0: tensor([ 0.75, -0.67,  1.50,  1.62,  1.29,  1.82, -0.14,  0.11,  0.06, -0.84, -0.08,  0.80,  0.21, -0.21, -0.46,  0.48,
         0.20, -0.10, -0.09,  0.70, -1.03,  1.92,  0.08, -0.41])
1: tensor([-0.45,  0.49,  1.07, -1.04, -0.24, -1.93, -0.17, -0.18,  1.97, -2.13, -2.07, -1.74, -1.86, -2.38,  0.47, -0.08,
        -0.60, -0.38,  1.04, -0.40,  0.94, -1.09, -0.70, -0.08])
2: tensor([-0.70, -0.39, -0.09, -1.84,  0.50, -0.28, -0.66, -0.11,  1.25, -1.88, -0.26, -1.23,  0.37,  0.19, -0.74, -0.44,
        -0.44,  1.09, -0.16,  0.28,  3.06, -0.72, -0.90, -0.05])
3: tensor([ 0.27, -0.25,  0.64,  1.98,  1.12,  1.50,  0.95,  0.34, -1.03, -0.34, -0.03,  0.45,  0.09,  0.37, -0.24,  0.81,
         0.62, -0.68, -0.17,  0.22, -1.42,  1.00,  0.51, -0.75])
4: tensor([-2.31,  0.70,  0.31, -2.59, -0.55, -2.46,  1.87,  0.15,  0.28, -1.71, -1.63, -1.36,  1.57,  1.10, -0.81, -0.10,
         0.69, -0.33, -0.45, -0.80,  0.99, -0.21, -1.04, -0.48])
5: tensor([-0.63, -1.16, -1.09,  0.75,  0.64,  0.47, -0.49, -0.80,  0.30,  1.36,  0.39, -0.29,  0.00,  1.65,  0.44, -0.43,
         0.67,  0.51,  0.80, -0.51,  0.03, -1.18,  0.16,  1.07])
6: tensor([ 1.19,  0.04,  0.60,  1.11,  0.30,  0.70, -0.74, -0.03, -0.37, -0.30,  0.43,  1.00, -0.18,  0.09, -0.13, -0.47,
        -0.07,  0.02, -0.34,  0.34, -0.38,  0.79, -0.18, -0.28])
7: tensor([ 0.83, -0.16, -0.89,  0.27, -0.43,  0.07, -1.02, -0.24,  0.91,  1.32,  0.35, -0.10,  0.07,  0.87,  0.60,  0.11,
         0.21,  1.37,  0.28, -0.35, -0.18,  0.50,  0.01,  1.12])
8: tensor([ 0.39,  0.62, -0.14,  1.45,  0.26,  0.40,  1.05, -0.01, -0.92,  0.08,  0.31,  1.32, -0.67,  0.82,  0.78, -0.79,
         0.53, -0.60, -0.22, -0.72, -0.97,  0.14,  0.80, -0.32])

tensor([-1.41,  1.14, -0.28,  0.16,  0.03, -1.95,  2.24, -0.15, -0.09, -1.12, -1.34, -0.15, -1.28, -0.35,  1.52, -0.58,
         0.59, -1.38,  1.02, -1.83, -0.41, -1.36,  1.05, -0.18]) 8 1 4 5 3
tensor([-0.71,  2.63, -0.70, -0.15, -1.25, -2.56,  0.84,  0.78,  1.21, -1.08, -0.58, -0.45, -0.25, -0.36,  1.06,  0.24,
         1.89,  0.47, -0.03, -0.86, -0.67,  1.48, -0.51, -0.42]) 4 7 8 1 6
tensor([ 0.62, -2.06,  1.43, -1.88,  0.35,  1.04, -1.18,  0.26,  0.35, -0.53, -0.11, -0.02,  1.08,  1.20, -0.97, -0.68,
        -1.10, -0.14,  0.06,  0.14,  2.22, -0.83, -0.65, -0.37]) 2 6 5 7 0
tensor([-0.35,  0.47, -0.93, -0.13, -0.79, -0.11, -0.28,  0.26,  1.33, -0.53,  0.90,  1.22, -1.31, -1.68,  0.70, -0.67,
         1.02, -0.08, -0.68,  0.35, -0.22,  0.10,  0.67, -0.51]) 6 8 7 3 0
tensor([ 0.67,  0.29, -0.29, -0.97, -0.36, -0.12, -1.18,  0.07,  0.78,  0.83,  0.30,  0.30,  0.01,  1.05,  0.65,  0.05,
        -0.76,  1.14,  0.29, -0.22,  1.58,  0.17,  0.23,  0.61]) 7 5 6 2 8
tensor([-0.03, -1.04,  0.31, -1.90, -0.34, -0.29,  1.32,  0.35, -1.53,  1.47, -0.27,  0.28,  1.75,  1.63, -0.64,  0.12,
        -1.55, -0.55, -0.38, -0.16,  0.77, -0.48, -0.19,  0.29]) 5 7 6 8 4
tensor([ 1.77, -1.38,  1.48, -0.72, -0.27,  0.60, -1.76, -0.25,  0.30,  0.53, -0.97, -0.73, -2.14, -1.96,  0.31, -0.13,
        -3.03, -0.37,  1.29, -0.09,  0.78, -1.68, -0.04,  0.45]) 1 6 7 2 5
tensor([ 2.01,  0.65,  0.04, -1.14, -2.15, -1.31, -1.08,  0.34,  1.27,  2.27, -1.18, -0.73, -2.43, -1.10,  2.55,  0.99,
        -2.31,  0.05,  2.06, -1.43,  0.10, -0.47,  1.00,  1.47]) 7 1 5 6 8
tensor([-0.14, -1.61,  1.39, -0.58,  1.86,  1.79, -1.49, -0.14,  1.25, -0.37,  0.10, -0.11,  0.62,  0.92, -1.45,  1.13,
        -1.29,  0.99,  0.43,  1.17,  2.10,  0.23, -0.48,  0.25]) 2 0 6 7 5
tensor([-0.22,  0.29, -0.54,  0.31, -0.48,  0.28, -0.40,  0.07,  0.59, -0.36,  0.88,  1.15, -0.86, -0.70,  0.26, -0.42,
         0.64, -0.10, -0.64,  0.30, -0.16,  0.37,  0.36, -0.19]) 6 8 7 3 0
tensor([-1.37, -0.06, -1.21, -2.45, -1.93, -1.24, -0.85, -0.07,  2.54, -0.26, -0.53, -0.35, -2.79, -3.34,  1.38, -0.19,
        -0.85, -0.46,  0.58, -0.37,  0.51, -2.00,  1.39,  0.35]) 1 2 7 5 6
tensor([ 1.35, -0.19,  0.37,  1.10,  0.04,  0.84, -0.94, -0.14, -0.51,  0.01,  0.47,  0.77, -0.32,  0.14, -0.35, -0.44,
        -0.09,  0.04, -0.50,  0.17, -0.43,  0.91, -0.50, -0.56]) 6 0 8 3 7
tensor([ 0.50, -1.20,  1.13,  0.44,  1.21,  0.54, -0.08,  0.49,  0.48,  0.67, -0.64, -0.45, -1.01, -1.30,  0.26,  1.28,
        -1.73, -0.49,  1.37,  0.67, -0.84, -1.04,  0.74,  0.95]) 6 0 3 7 5
tensor([ 0.64, -1.49,  2.57,  0.75,  1.31,  1.70, -0.73,  0.08,  0.67, -0.45, -0.79,  0.00, -0.70, -0.91, -0.35,  1.17,
        -0.95,  0.01,  0.78,  0.78, -0.55,  0.99, -0.07,  0.03]) 0 6 3 7 8
tensor([ 1.22, -0.03,  0.31,  1.16,  0.10,  1.29, -0.93, -0.29, -0.40, -0.17,  0.32,  0.75, -0.41,  0.02, -0.30, -0.33,
        -0.14,  0.08, -0.63,  0.31, -0.59,  0.68, -0.43, -0.58]) 6 0 3 8 7
tensor([-0.10, -2.81,  2.69, -1.97,  1.73,  1.95, -0.88,  0.29,  1.25, -0.90, -0.70, -0.44,  1.74,  1.25, -1.27,  0.86,
        -0.97, -0.25,  0.26,  0.87,  1.90, -0.13, -0.22, -0.13]) 2 0 6 5 3
